Rows swapped in pairs by one turn or mirror: which row each one swaps with:
tapo: [-13   1   0   6 -13 -15   5  15 -25  15   4   0 -13  -1 -11   5   4]
rofip: [ -1  -4   1  -8  10  12  -4 -17   4   8   2 -17  21  -1   7  -2   7]
Siko: [-11   2   3  13  -1  -7   7   8 -24  23  11 -16  -7   2   2   6   7]
vada: [ -1  -3  -6   2   7   6   1   7   7  -4   9  28   4  -5   0 -21  -2]
kizu: [ -6 -11   9   2  -2 -11   9  10 -20  25  13 -14 -10   3   2   9  -4]
daber: [ -8  -4   1  -1  13   6  -2  -9  -2  12   4 -27  16   9  12  -4   7]
nika: [ 15   6 -14  -3 -11 -13  -6   2   2  -6  -7  15 -13 -11  -1  -9  -9]
sidu: [-12   2   6   4  -9  -6  16  14 -14  25  10  -6 -16  -2 -10   6   3]
subun: [  6  10  -3  -7 -14 -20   1  -1   5  -8 -15   2 -15 -14   0   3   1]
ruk: [-11   1  -2  11  -8 -14  11  13 -25  17  12   4 -11  -7  -5   8  -5]
musez: [  5  14  -5 -10 -15 -16  -5  -2   6  -6 -13   6 -15 -11  -4   3   2]
tun: [  4  14 -13  -6  -9 -16  -5  -6   5  -7 -16   0 -14  -9   2   5  -6]
revov: [ -7  -8  -6 -10  14  10  -6  -9   5  -4  -3 -14  20   7   1 -12  -2]
nifid: [ 14  -4  -9  -3  -4  -7  -4   7   9  -2  -3  25   2  -6   2 -20  -1]
pefin: [ -1 -15   6  -8  13   3   0  -6   2  14   6 -25  10  10  10   2  -8]
ziku: [-11   3   2  11 -10  -6   2   5 -24  25  13  -1  -9  -8  -2  11   5]
marez: [  0  -5  -7   4   9   2   0   3   9   0  11  28   2   4   0 -21  -3]
vurip: [  3  -6  -5   4   6  -2   9  10   3   3   9  29   7   1  -1 -22   5]
nebez: [-14  -7  -3 -15  12   8  -2 -11  10   5   6 -19  12   4  12  -7  -2]
gopo: [ -1  -5  -2 -14  12   2  -3 -13  12   3  -4 -13  23   9   4  -4   1]

pefin swaps with kizu
tun swaps with vurip
Siko swaps with daber
nika swaps with nifid

Rows swapped in pairs by one turn or mirror: which row each one swaps with:
nin: [-17  -6  -5  -4  15  -2   1  -1   6 -14  -4 -16 -16  12   0   9  12  13
   7  22  18  28  -7 -11 -11 -13  -3 -20   2   5   2 -25   9  19   1]
ler: [ -9   9   1 -16  -8 -16   0   9  11  -7 -16 -12 -17 -17 -11  24 -12   2
 -14  23   8   8   2 -12 -15 -20   8   6   1  27  -3 -12 -10   5   4]
rup: [-22   5 -16 -12  10  -9   2   2   6 -16  -5 -23 -11   4  -6  14  10   7
  -1  33  19  27   2  -8 -10  -9  -3  -9   0   6   7 -24   4  14  13]
Bibu: [-25  15 -10 -16   3 -19   3   5   2 -20  -5 -25  -7  -9  -7  23   1   0
  -6  28  16  16  16 -11 -14 -11  -5   5   3  13  11 -18  -6   1  10]
taram: [-18   8  -1 -13  -2 -20  13  10  -5 -15 -11  -8   0  -9   1  22   9   0
  -4  24  -3   5  21  -3 -14 -11  17  16   3 -10  12 -11 -24   8  -8]
Fadig: [-21  24   5 -21 -10 -15  10   5  15  -5 -15  -2  -7 -14  -1  21  -5   6
   5  21   5   7  10 -24  -1   0  -8  14  12  14  20 -10  -8  -1  19]
Bifir: [  6   0  30   2 -18 -19  -3  12  14  18 -11  16 -21   0 -11  14  -2   0
  -6   2  -4   0   2  -6  -4 -15   7  10   5  20 -12  -3 -15   0   0]
pira: [-10  10  -5  16  12 -12 -16  -2   1 -20  -4 -12  -6  12 -10  11   9  -3
  -7  18  29  21  19 -17 -20  -3  -8 -16  18   2   4 -24 -10  10  17]
Ratoz: [  6   1  34  12 -14 -17   1  12  10  17  -3  23 -11  15  -5   4  16   0
   3  -5  -6  12  11   0   5   1   3   6  18   1  -6  -1 -12 -10   4]
nal: [  6  -5  25  22  -3 -10 -11   3   3  15  -4  22 -10  23 -10   4  23   0
   8  -6   8  12  12  -1   3   0 -10  -6  11  -2  -8  -6 -13   4   5]
kez: [  3   1  19  30   6 -14 -18   1   5   0   0  12 -11  25 -10   3  17  -5
   1   1  18  15  19 -12  -9   1  -9 -12  22  -4  -4 -18 -14   6  14]
kabaz: [  0  -9  27  13  -3 -12  -1   8  11  18   3  19 -18  29  -6  -1  25   6
  13   1   1  16   2   2   8  -5  -5  -2   7  -4  -7 -12  -3   5   7]
bab: [ -1   0  36  12 -11 -22  -2  11   8  18   3  20 -14  19  -7   7  16  -2
   8  -6  -4   5  16  -1   5  -4  -6  12  10   2  -3  -5 -13  -8   5]
Kizap: [-24   6 -14 -15  10  -8   6   1   5 -18  -5 -22  -8   2  -6  19   5   3
  -7  30  19  29   3  -8 -14  -8  -1 -11   1   6   9 -19   0  13  13]
votir: [  0 -16  29   9  -1  -4  -2   2  14  16   2  15 -15  30  -3   0  24   4
   9  -4   3  18   1   2   4  -9   0  -3   7  -7  -8  -9  -3   8   5]
Dabu: [-21  -2 -12 -15  11  -2   3  -2   8 -17  -5 -24  -8   5  -3  15   9   6
  -4  27  20  28   0  -7 -13 -15   1  -9   0   2   5 -21   3  16  10]
Tet: [-21   6 -13  -2  13  -9  -9  -1   4 -19 -12 -25  -4  -4 -11  20   3   3
  -7  22  24  21  10  -8 -15  -5 -15 -10   6   6   6 -20  -6  10  12]
rokir: [-18  16 -12 -16  -1 -14   6   7   4 -21 -11 -21  -3 -12  -5  20   0   2
 -11  29  13  24  10 -10 -14  -6   4   0   9  12   9 -15  -4  -1   9]
lobi: [-10  16  29  -7 -16 -15   8   8  18  14 -12  20 -12   0   0  13   2   5
  12   5  -5   1  11 -19   9   3  -9  18  16   8  12  -4 -12  -6  17]
dav: [  0  -8  33  13  -4 -11   1   6  10  18   2  23 -16  30  -6   3  20   2
   9  -4   1  18   3   1   5  -2  -2  -5   8  -6  -6  -6  -9   4   7]
Kogol: [ -4 -15  22  12   7  -3  -1   2   9   7   1   9 -21  27  -1  -1  21  11
  15   3   6  21  -6  -4  -1  -9  -4 -15   6  -3  -7 -18   5  13  -1]
gigab: [ -7   9  19   1 -17 -24  -3   6   0  25  -4  32  -7  -3   9  13   8  -6
   3   5  -1   5   8  -6 -10  -8  16  13  16   5   4   4 -16   5   1]
nebi: [  1  -8  29  23   1 -11 -14   4  10  15  -5  16 -12  22 -11   5  18   1
   6  -8   6  10  10   1   2   1 -16  -4  14  -4  -8  -8 -13   1   8]
Kuzop: [-21  19  -8 -17  -8 -23   0   3  -2   3  -8   6  -2 -19  10  23  -1  -5
  -4  26  11  12   8 -12 -21 -12  16   8  10  12  12  -4 -10  10   4]
musik: [ -7   0  22   1  -8 -21  10  12  -2   4  -7  14  -4   5   2  15  15  -1
   3   8 -12  -1  22   1  -5  -7  16  19   8 -16   4  -3 -28   3 -10]
ludi: [-16  10 -18  -4   9  -7  -7  -2  -2 -19 -11 -20  -3  -2  -9  19   8   1
  -5  26  26  23  11  -9 -15  -6  -9 -12   2  10   6 -18  -6  12  10]
nog: [ -6   6  31   6 -12 -27   2  14   6  13  -4  17 -16  11  -3  10  17  -7
  13  -4  -4   8  12   8  10   4   6  21   7  -4  -2  -2 -15  -3   8]
leraf: [-26  20  -8 -19   1 -24   6  10   1 -18  -9 -22 -10 -13  -3  24   3  -5
   0  25  13  18  12  -1  -6  -1   7  16   2   5  10 -14  -9   5  12]

Fadig swaps with lobi
bab swaps with Bibu
kez swaps with pira
Kogol swaps with nin
rokir swaps with Ratoz
Kizap swaps with dav
ludi swaps with nal

Rows swapped in pairs by one turn or mirror: which row each one swaps with:
fas: [-11   3   5  -6 -19   9   1  19   6   3 -14 -18  20]
kofud: [-19 -10  13  13   0  -3  19 -10  12  -1  -4   1  -5]
famab: [  8 -10 -13 -16  10  21  20  -8  20  11  -9   2   6]
Zeto: [-11  -8   7 -13 -16   4   6  14   5  -1 -12  -1  34]
Zad: [-20 -16   5  -2  -1   2  30  -6   5   9   3  -3  -4]
mif: [-24 -14  10   3 -10  -2  20  -7   9  -1   0  -5  -6]
Rara: [ -1   7   7  13  -9  23  -7  -5  19 -14  -3   4  14]
Sanop: [ -1   5   6   7  -9  18 -10  11  11   5   2 -16  28]
monu: [  4  -9  12 -19   7  21  27   1   8  10 -11   7  24]
Nepom: [ 13  -7 -16  -6  10  17  16 -10  10  13   4 -14  15]
daliz: [ -5  -1   3  -4 -18  22 -10  15  17  -1  -8  -2  26]
vav: [  0   5   2   1   1  23   4  19  -2  14   3 -13  23]
Bog: [  0 -18  -3 -16   3  15  30  -8  14  18  -2 -14   4]
meva: [-8  0  8 22  0  9 -2 -9 19 -9 -4  6  2]
vizib: [ -4 -22   6 -19   9  10  27  -8  15  16  -2   4  16]
vevag: [ -3   1   1  13  -4  18  -3 -14  21 -13   0   5   2]

kofud swaps with meva
Bog swaps with daliz
vav swaps with monu
vizib swaps with Sanop

Rows swapped in pairs by one turn or mirror: which row each one swaps with:
ludez: [ -9 -16  -5 -13  -2   9  -5 -10  -8  -4  11 -13  16   3  -8 -10  -9]
dudod: [  0  -3   2  16  21 -17  -9  16   2   3 -12   8  17  10  -6 -11  -2]
zeru: [ -2 -14  -1  12   4  -6  -4   7  25   4  -4   0 -24   8   6  -4  -8]
Bemu: [ -3   6   7  -7  -1  -9  -9   1 -15  -2   7  -1 -28   3  -5  -3  -7]
bovuv: [ -5  30  14   2   1 -21  -2   4   3   1   1   0   7   3  -9   0  -4]
maza: [ -5 -14  -3  -7  -6  14  -5  10   1 -15   2  -7  -4  16 -21  10   0]
mebu: [  1  25   9 -11   1 -18 -11 -14   6   3  -6   0   3   5  10   0  -5]
lif: [  2 -12   9   9  25 -22   9  -2  -8   6   6   8   7  18  -5  -4   2]
Fisu: [ -5 -27 -10   4   9  12  -3   6  11  -5   2   1  -9  19  -5   1  -7]
numo: [  1  -4   6  14  -5 -17  12   5  23  -5 -19  -6 -14   0  11   4  -1]
vit: [ -8  -8   1   9   9  -6 -32  -1   7   5   8   6  -8  12  -7  -7 -10]
Mulab: [ -3  19   8  13   0 -22  16  -1   6  -2 -10  -4   5  -7  11   0  -5]
mil: [  1  -6  16  -5   2 -19   1   2  -6 -13 -19   5  -7  20 -14  15   9]
laz: [ -7   3  10  -5   5 -17   2 -13  -1   0  -4  -4  35   6  -5  -5  -3]
mimib: [  4 -20   4  -5   6 -15  -6   2  22  -4   2   1  28   5  12   4  -6]
lida: [ -1  -2  10  10 -18 -14   1  -6  -1 -19 -20 -14   7  -6   0  13   5]
Pitem: [  4 -16   1   3   2  -6  21  -3 -21  -8  10 -13  -6  -4   2  -2   0]
Dig: [  2 -16  -4 -19  -5  11 -11  -9   5 -12  -8  -6  -4  19  -1  12   0]
lof: [  2 -11  -9   9  -6   5   4  16 -14 -13  -6 -16   1 -13   1  -9  -4]
femi: [  3 -13  -2  -8  -5  -6  -4   1  12  -4  13 -11  15 -14  19  -3 -13]

maza swaps with bovuv
zeru swaps with numo
Pitem swaps with lif
dudod swaps with lof
lida swaps with vit

Rows swapped in pairs by one turn or mirror: which row each one swaps with:
zeso: [ -2  -7   1   8  -1 -13  11   2  -7   0  -8  12  12  17   4 -12  -2  -5
  11   1   6 -11  15  10 -21  10  -3  -8  24]
bala: [ 12   6 -20  10 -19   0  -2 -23   4  -5 -13 -10   9   0   9  -8 -12   8
  32 -12 -18   6   7   1 -10   2  12  18   1]
lekin: [  1  -5   9   6   1 -20   5   3   2  -1  21  -2  14  23  -1  -8  -1  -4
  12   1  16 -14  19  11  10   9  -9 -15  19]
rigo: [-16  -7   6  21  -1   2   1   4   8   4  -1   9  19  26   9  -9  -6 -11
   9   0  20 -13  12   9  -6  12  -8 -15   1]
fesuf: [ -4  -7   4   9  -2 -10  12   7 -10   9  -4  19  15  22   3 -10   0  -8
 -12  -1  14 -15  12  11  -7  11  -9 -10  -3]
Roz: [ -5  -9   6  16  -8 -16  25   8  -1   4   0 -11  17  23   4  -9  -1  -7
  11  -3  16 -18  11  13 -18  11 -10 -12  -1]
lapo: [  1 -11   6   9  -9 -33  15   7  -4   9   7   1  10  25  11  -7   0  -3
   8   4  13 -14  13  10 -11  10 -11 -12 -18]
Bep: [ -9  -8   9   7   2  -9  10   7   5   0   1   0  12  20  10  -2   4  -9
  12   0  17 -14  17   8  -8  13  -8 -12 -31]
bev: [ 14   1 -14  10 -26 -22   3 -16   5   4   2 -19   7  10  16  -3  -8   8
  27  -9  -9   1   5   3  -1   3   3  12 -39]
zivet: [ 15   3 -20   5 -12  -5   3 -22   0  -9   2  -5  10   2   9  -6 -13   5
  45 -13 -13   5   1   6   7   1   7  22   0]
kenug: [ -2   6 -15  23 -19  14 -12 -20  18  -1  -6 -11  16  10  14  -5 -15   2
  30 -14  -4   4   4   2   5   4   7  11 -23]
fula: [ 15   9 -14   8 -18  -7  -8 -23  13  -6  15 -24  11   7   4  -4 -11   9
  33 -13  -8   4  10   3  22   1   7  12  -6]
solef: [  9  -7   3  11   1 -14  -1  -5 -21 -12  13 -11  20  19   5  -8   1  -7
 -19  -6   5 -10  11  10  10   8  -4  -3  17]
todo: [ 20   8 -21  11 -23  14  -7 -25  -1 -16  -6  -3  13   6  11  -9  -9   9
   0 -15  -6   4   3   6  18  -2  10  17  -5]
tuk: [ 19   3 -14  12 -14  -5 -11 -24 -13 -16   8 -27  17   7   8  -5  -6   3
  -3 -17 -13   3   5   4  19   2   7  16  -1]
vok: [-10  -5   6   9   1  -1  16   5   0   5  16  15  15  27   6 -13   0  -5
  -8  -3  12 -14  18  11  -9  10  -7 -10   0]
pifim: [-10  -1  -2   5  11 -15  13   3 -15  -7  -5   2  14  20   4   0   6   5
 -15  -8   1 -10  12  16  17  10  -5  -9   8]
monan: [  1   2  -7   8 -12   1   1 -11  13  -4  -3 -16  10   8  14   0  -3   1
  28 -10  -1  -2  11   2   0   7   4   7 -49]
vip: [  1   1   0  10  -7 -20  20  -6 -15  -3  14  21  12  20   5  -5  -3   1
 -23 -10   7  -8  11   9   8  11  -3   1   7]
soz: [ 11   8 -17  15 -28  -6  -6 -24  16  -3   0 -15  10   8   7  -5 -10   6
  15 -13 -10   4  10   3   9   5  10  18 -36]
teb: [  2 -11   1   3   6 -17  15   2 -10  -4   7  16  13  18   5  -9  -5  -8
  25   0  10 -11   9  13  -4   9  -8  -3  22]
fetod: [ -1  -7   0   7   6 -18   7   3  -6   2   2  14  17  18   7  -7   1  -6
  26   1  14 -12  11  15  21   9  -9  -7  19]
bil: [ 12   9 -22  11 -24   5  -3 -23   2   3 -10  -7  11   3   9  -5 -11   7
  13 -17 -14   5   3   2   6   2   9  20 -31]
Ditus: [ 13  13 -18  11 -23  -9   9 -27  -6  -8   9   2   8   6   9  -2 -11  12
  -4 -22 -14   7   3   2  18   4  10  23 -13]
dira: [ -5  -8   8  12  -6 -21   9   6   4   2   7   9  13  26   1  -9   0  -8
  -9   2  17 -16  20  13  -4  14  -8 -12  -9]
nasu: [  7  -5  -1   9  -6   3   4  -2 -10 -11  -1  16  16  21   6 -13  -1  -3
 -19  -3  16 -11  11  14   8   5  -4  -7  17]
Zugu: [  2  11 -21   6  -5  -4   2 -19  -6 -12  -9 -17  11   6   8   4  -1  16
   4 -20 -19   5   4   8  28   2   8  14 -13]
Zazu: [  9   4 -14  18 -26  -3  12 -16   9  -1  -5 -32  13   7   9  -5 -10   5
  32 -16  -8  -1   3   5  -6   3   5  14 -24]
Veno: [ 12   4 -19   9 -11  -7  -4 -20   3  -3  -3  -5  14   4  11  -4  -8   5
  44 -11  -7   3   4   8  31   2   4  16  -2]
Gogur: [  5  10 -19  11 -21  14   2 -24  11  -1  10  -9  11   9  11  -8 -11  10
  17 -18 -16   6   8   2   4   1  11  20 -27]

pifim swaps with Zugu
nasu swaps with todo
tuk swaps with solef
zeso swaps with bala
teb swaps with zivet

Rows swapped in pairs by one turn or mirror: which row each one swaps with:
tuz: [ -4   6   1  -4 -19 -12  19 -19   9  -5  -5 -27  -6]
Kada: [ -4   3  -1  -3  19  -4  36 -15  -6  -1   1  -5   3]
mulu: [-12  11  30  -5 -16   4  -3  -5   8  -7 -14 -17  -6]
zufu: [-16   0  11   2  21   8  15  13 -12   3 -10   2   1]
zot: [ -4  -2  15   0 -10   3 -18   1   1  -6 -10  -5   0]
nite: [  8   9   5  -3 -15  -7  18 -29   7  -5  -1 -21   0]
muga: [  6   0   3  -8  -9  -9   6 -26   5  -7   6 -16   2]
pupo: [-14   4  13   3 -20   0  -2   8   6  -5 -21 -17  -7]
meko: [ 10   5   7 -15  -7  -6  21 -27   3   2   1 -22  -2]
Tulek: [-16  -2  14   8  13  10  10  16  -8   3 -17  -2  -2]
Zul: [-21   3  13   5  17   8  14  14  -9  -3 -16   3   2]
zapo: [-5  2  1 -1 23  0 37 -6 -5  1 -1 -4  1]
dis: [-15   0  11   5  19   9  14  12 -11  -1 -16   4   1]
Zedo: [-10   5  -1  -4  17  -5  38 -16  -4  -2   2  -8   3]
paf: [ -7   0   0  -4  21  -2  34 -10  -8   3   4  -7   3]
vubi: [ -4   2  24  -4  -7  10  -8   8  -2   3 -22  -9  -5]
Dorig: [ -2   0  -2  -2  14  -6  38 -17  -3   2   4 -14   1]
gike: [ -8  -3  19   3 -14   9  -4  -7  10  -2 -27 -21   2]
Fer: [-12   0   9   4  23   8  23  12  -9   1 -12   2  -1]
Sefa: [  1  -1  10  -3 -13   0  14 -27  13  -2 -14 -28   3]
Dipi: [ -5   6  21   6 -15   8  -9   3   2  -4 -21  -9  -3]
fefu: [ -5  12  21 -10 -15  -6  12 -24  11  -8  -3 -24  -5]

Kada swaps with dis
Zedo swaps with Zul
vubi swaps with meko
mulu swaps with fefu
Dorig swaps with Tulek

